In the rows, 128 means zero.
One turn moves each row of this set onto another row. After a few examples, where does it send each row asked below?
j_517: [118 136 158 102 162 119 117 152 140 114 124 130 125 112  97 165 158 172]
j_725: [101  89 160 104 135 120 120 133 131 182 159 110 126 125 135 121 136 138]
j_67: [122 144 144 113 174 152  95 161 156 107 137 129 156 112 122 134  96  98]
j_922: [110 153 154 100 164 107 137 145 129  75 152 150 116 124 150 127 122 161]
j_456: [142 128 118 168 119 115 170 115 100 153 122 140 144 120 155 119 129 106]
j_893: [122 151 130 128 135  92 156 111  92 167 104 118 130 132 134 101  91 104]
j_701: [126 139 153  92 138 119 157 128 123  67 134 107 135 112 114 149 123 156]
j_179: [122 123 135 164 151 138 123 161 108 150 144 112 147 174 156 105 142 155]
j_692: [ 96 121 135 125 169 119 104 149 158  86 108 139 144 126 137  92 126 177]
j_314: [110 129 136  99 117 151 121 175 111 104 106 103 174 117 124 126 151 162]
j_664: [118 108 139 145 115 106 168 116  92 165 111 144 132 101 149 128 113 113]
j_53: [104 111 110  99 132 153 100 153 162  99 126 128 124 115 105 123 157 141]
j_460: [129 117 150  75 144 125 117 165 120  79 124 103 138 132 109 102 105 126]
j_508: [143 124 100 168 137 105 145 105 101 151 135 127 146 120 159 101 127 112]
j_404: [113 107 133 141 132 115 166 115  88 172  97 137 128 114 154 129 105 121]
j_54: [141 134 112 165 126 120 160 109 115 167 131 143 129 126 156 118 126 100]
j_101: [125 111 135 106 138 137 113 143 191  88 108 126 111 107 125 130 131 125]
j_894: [119 152 167 139 184 118 119 159 144  85 131 120 121 131 115 129 159 141]
j_879: [136 155 152 130 154 125 114 154 152  99 143 127 121 122  94 154 166 149]
j_427: [121 156 115 134 152  99 149 104  93 162 102 126 118 118 149 103 104 100]
j_274: [130 132 128 156 121 109 168 127 102 166 130 141 146 140 161 104 126 104]
j_26: [124 142 126 153 148 108 154 105  99 156 103 122 115 126 147 103  94  93]
j_203: [102 186 156 139 121 121 130 146 132  78 141 131 124  99 127 135 135 157]
j_939: [141 149 145 125 116 106 111 112 149 153 132  74 145 135 118 122  83 162]
j_859: [114 125 128 128 139 154 110 167 161  78  81 121 112 122 128 131 130 134]
j_434: [107 136 182 120 180 109 123 153 133  94 109 115 129 116 105 144 141 165]
j_293: [140 148  94 125 130 112 145 116  86 168 111 143 110 125 132 129 104 111]
j_673: [112 104 139  98 137 116 112 126 168  92 110 118 143 101  95 118 117 170]
j_704: [138 160 107 133 110 110 147 122  92 176 117 133 123 136 122 120 103 108]
j_710: [109 103 146 108 129 139 117 146 148 163 165 100 126 143 165 118 139 120]
j_706: [115 186 130 113 119 120  88 159 146 121 130 129 161 106 123 104 137 169]
j_639: [114 137 129 138 147 135 110 157 167  91  74 133 138 118 143 130 127 176]
j_914: [134 135 136 141 108 137 104 151 107 150 142  93 104 148  85 128 104 127]
j_574: [114 124 119 143 146  95 136  98  91 156 112 108 126 101 146  96 103 100]
j_846: [109 113 141 132 141 135 118 163 121 158 134 115 147 164 181 119 121 173]
j_540: [ 98 166 128  90 141 145 137 145 122  92 136 114 128 110 136 149 167 150]
j_677: [127 131 166 111 130 103 110 159 160  96 164 145 148 113 136  87 121 137]
j_934: [112 126 158 130 162 160 110 171 135 101 113 124 178 110 127 146  96 123]
j_814: [122 148 158 141 150  94 117 110 127 158 123  76 150 135 116  98  97 163]
j_423: [138 142 101 136 120 118 148 106  99 181 107 139 119 119 130 139 104 124]
j_805: [108 143 126 156 128 144  98 160 154  73 111 124 132 123 105 104 135 150]
j_633: [115 112 135 126 111 111 167 127  91 182 118 140 140 123 149 125 120 113]
j_726: [109  97 118 140 117 111 137 122  77 167 115 135 121  98 143 127 109 118]
j_614: [121 146 151 147 105 135 104 152 117 132 121  73 113 148 113 119  81 128]
j_916: [129 141 148 125 150 147 102 150 171 122 143 139 183  94 124 148 108 126]
j_127: [126 131 134 112 148 116 109 130 197 102  99 136 132 104 135 128 123 167]
j_845: [117 152 134 109 171 151  95 158 144 125 112 133 181 107 125 152  96 147]
j_708: [146 131  84 151 118 112 127 118  81 162 124 139 124 121 131 126 106 128]

j_916 -> j_67
j_879 -> j_894
j_633 -> j_704
Where do these go?
j_846 -> j_939
j_814 -> j_725
j_456 -> j_427
j_639 -> j_127
j_314 -> j_706
j_423 -> j_54
j_922 -> j_701
j_692 -> j_673
j_708 -> j_508

One turn moves each row of this set onto another row. After a few examples, where does it send each row asked below?
j_486: [128  88 137 131 137 124 156 135 157  16 181 120 107 139 181 132 123 138
 149]
j_703: [117  90 127 169 116 132 115 119 121  39 143 110  74  95 146 139 134  98
 136]
j_834: [118  67 145 145 125 138 117 170 164  44 109 126  86  90 176 110 100 146
  78]
j_490: [127 124  96 156  87 186 127 130 164  69 160  92 107  97 176 121  84 116
 114]
j_622: [133 135 144 154  89 155 144 148 157  95 154 129 120 121 134  76 106 143
  92]
j_79: [115 131 116 116 130 180 117 143 203  47 112 122 133  62 157 161 130 155
 134]
j_535: [162 102 145  95 122 139 136 145 184  44 158 121 106  88 136 111 101 191
 100]
j_553: [114 103 136 159 121 153 109 155 152  45 169  99 140  62 149 175  89 118
 163]
j_78: [135 119 117 138 125 148 145 120 177   8 144 128  86  97 177 180 115 125
 148]
j_283: [123 106 193 148 140 123 115 166 156  50 153 136 152  85 113 124 138 158
 137]
j_528: [138 125 183 141 136 125 124 173 155  52 157 139 157  98 110 119 135 155
 131]
j_8: [139  77 140 128 132 180 139 166 164  65 154 151 108  42 142 155 115 159
 111]
j_372: [111  89 162 111 132 123 135 133 167  24 151 168 100 102 135 136 118 158
 174]
j_551: [115  85 164 123  96 129 116 152 165  75 120 159  76 102 151  96 138 176
 114]
j_670: [120 145 161 133 135 146 132 141 209  45 105 139 122  93 122 126 131 118
 161]
j_917: [129 121 145 127 134 121 119 126 181  72 142 106  59  82 152 105  89 114
 102]
j_370: [ 85  85 158 153  81 171 140 118 145  48 158 108  97 112 130 170 108 166
 120]
j_512: [137 112 177 146 128 122 117 178 143  60 161 139 165  84 118 130 127 151
 148]
j_750: [108 105 139 148 131 157 104 142 159  25 167  92 135  64 156 162  95 130
 173]
j_972: [121 128 108 165  81 168 125 136 164  85 161  91 114  95 167 133  72 121
 109]
j_629: [123 151 145 156  95 117 108 113 157  44 138 101  95 146 153 109 118 135
 149]
j_146: [ 88  68 150 109 136 127 132 140 148  42 156 137 107 118 167 108  99 173
 113]
j_365: [149  72 128 136 103 149 131 137 124  12 158 124 123 101 131 147 145 175
 136]
j_134: [160  86 133 168 127 137 142 164 173  19 134 108  87 110 190 133 124 111
 113]
j_353: [118 106 141 156 135 152  98 159 157  30 164  97 143  60 148 172 111 133
 163]
j_942: [135 125 130 132 136 148 154 160 205  68 151 161 137  83 163 155 105 119
 169]
j_288: [ 97 127 148 130 108 118 109 154 170  87 132 156 129 118 160 104 122 134
 181]
j_971: [143 124 150 155  96 154 139 153 160  93 147 138 124 120 133  83 128 144
  79]
j_693: [100 115 156 152  87 162 148 127 178  83 127 135 102 121 126 102 158 128
 163]
j_862: [124 115 134 157  86 177 161 159 192  64 123 124 131  84 170 188 114 149
 112]
j_792: [113 114 101 168  87 183 119 133 161  75 162  86 106  82 173 129  81 122
 124]
j_836: [144 136 148 151  87 136 135 159 155  98 152 129 137 117 135  85 111 155
  94]
j_492: [175 140 124 132 146 129 108 161 175  59 133 146 106  76 165  95 125 128
 141]
j_547: [ 95 101 111 135  82 196 132 126 172  83 135 118 114  91 163 138 158 167
 136]
j_689: [139 116 118 149  88 155 127 138 175  59 113 119  62  97 192 139 136 143
  87]
j_968: [ 86 116 153 156  58 147 114 156 157  83 103 121 125 119 166 138 132 161
 124]

j_492 -> j_8
j_134 -> j_834
j_288 -> j_942
Where do these go?
j_372 -> j_78
j_972 -> j_836
j_703 -> j_917
j_670 -> j_79
j_750 -> j_490
j_792 -> j_622

